Where one turn sends some rows of the set: a few examples, then the rows asked
pido: [ 24  34   6   7 -30  -8 -28  -2  27  26  35  20   2  -6  12   5  20]
Gozim: [-35  11  10 -10   1 -12 -15  -6  -8   0  43  13  18   9 -34 -28   4]
Riduz: [-12  18  28  -2   1   8  -6  17 -28 -12  45   0   0   6 -19 -28  -1]
nugo: [ 14  -4   2  -3  -7 -20 -13  -5  22 -17  -4  -9 -14  -2  13 -24  -6]
rif: [ 27  36   7  -5 -27   9 -20  15  15  36  23  12  -2  -9  21   3  10]
til: [-32   9  -2 -24   9  23   7  19   3   1   1  -3  20  -3   2 -11   1]
pud: [  0  38 -10  -6   4  19  -1  24  24 -35  27  19  13 -14   1 -47  -6]
betoz: [-19  26  -8 -13  16  18 -13  17  25 -25  17  15  36 -17   5 -43   3]
fulol: [ -1  49  -6   3   8   9  -7   0  15 -36  24  24  47 -11   3 -31 -13]
Ran: [ 16  12  -3   5 -20 -17 -15  -4 -10 -23 -14  -1  -1 -12  26 -19   1]
foge: [ 27  20  -4  26 -28   1  -2  -4  -5 -15 -19   2  13  -4  -1 -11   4]
luz: [-18  40  -3  14 -10 -24   3 -25  -1 -33  22  29  25 -11  -5  -4  -7]
pab: [  1  21  -6  -5 -20  -7 -15  -1   7 -50  48  12   3  -1  -3  -3  19]
mog: [ -9  30  17   1 -14   0  -4   3  -9  -8  41  21  13  -5 -55 -19  -5]
miza: [-29  21  13  24  14   3  26 -10   8  -6   4  10  23   3 -10 -12  -6]
Gagu: [  2  21  -4 -32 -15  20   2  29  12 -28  25   3 -10 -14  -9  -5  -3]
Dez: [  8  50  13  -5  -9  -6 -14 -12   6  21  31  19 -25 -25  14 -11 -23]
fedi: [  7  37   5  13 -21 -24 -21 -16  26  34  25  29   4 -10  16  -5  10]
gazo: [  0  36 -12   3   5  14 -12   9  14 -44  38  14  29   3   9 -40   8]
subem: [  9  29   9   1 -13   4 -12   9   9  47  14   8   0  -1  33  -7   9]
zunu: [ 15   6 -16   7 -22   2 -13 -14  16  -1 -17   0  29   8 -14  -6   9]
lud: [ 13   3 -14 -13 -14 -13 -11 -11  34  -1 -15   0   7  -4 -12 -13 -14]
tosop: [-15  30  11 -17 -15   4 -22  10 -36 -11  36  15  26  -8 -26 -15   3]
fale: [-13  22  -7 -19  -6   0 -37 -22  16  32  40   9  -1   3  15  -9  14]
gaf: [ -6  50  -4  -4 -23  14 -27 -12 -13  35  13  26  16 -25   7   0  10]
rizi: [  3  29  24  28  -4  14 -23 -12  -6  19  37   3  -9  -4  20 -10  26]
tok: [  2  33  13  18  -9 -13  -5  -7  21  47  16  19  -3  -3  24 -13   4]
Fil: [ -8  31   6  13  22  20  -2   7  31 -28  21  14  39  -9  -8 -36  -3]
dav: [-26  27  16 -21   3 -11  -2   9 -20  -1  33  15   2  -7 -24 -32 -26]
mivir: [  9  36   5  14 -15  24  -5 -10  27  35  32  16 -14  -4 -23  -8   7]

dav -> Riduz
betoz -> pud
Where do these go?
lud -> nugo
rizi -> gaf
til -> Gagu
fedi -> tok

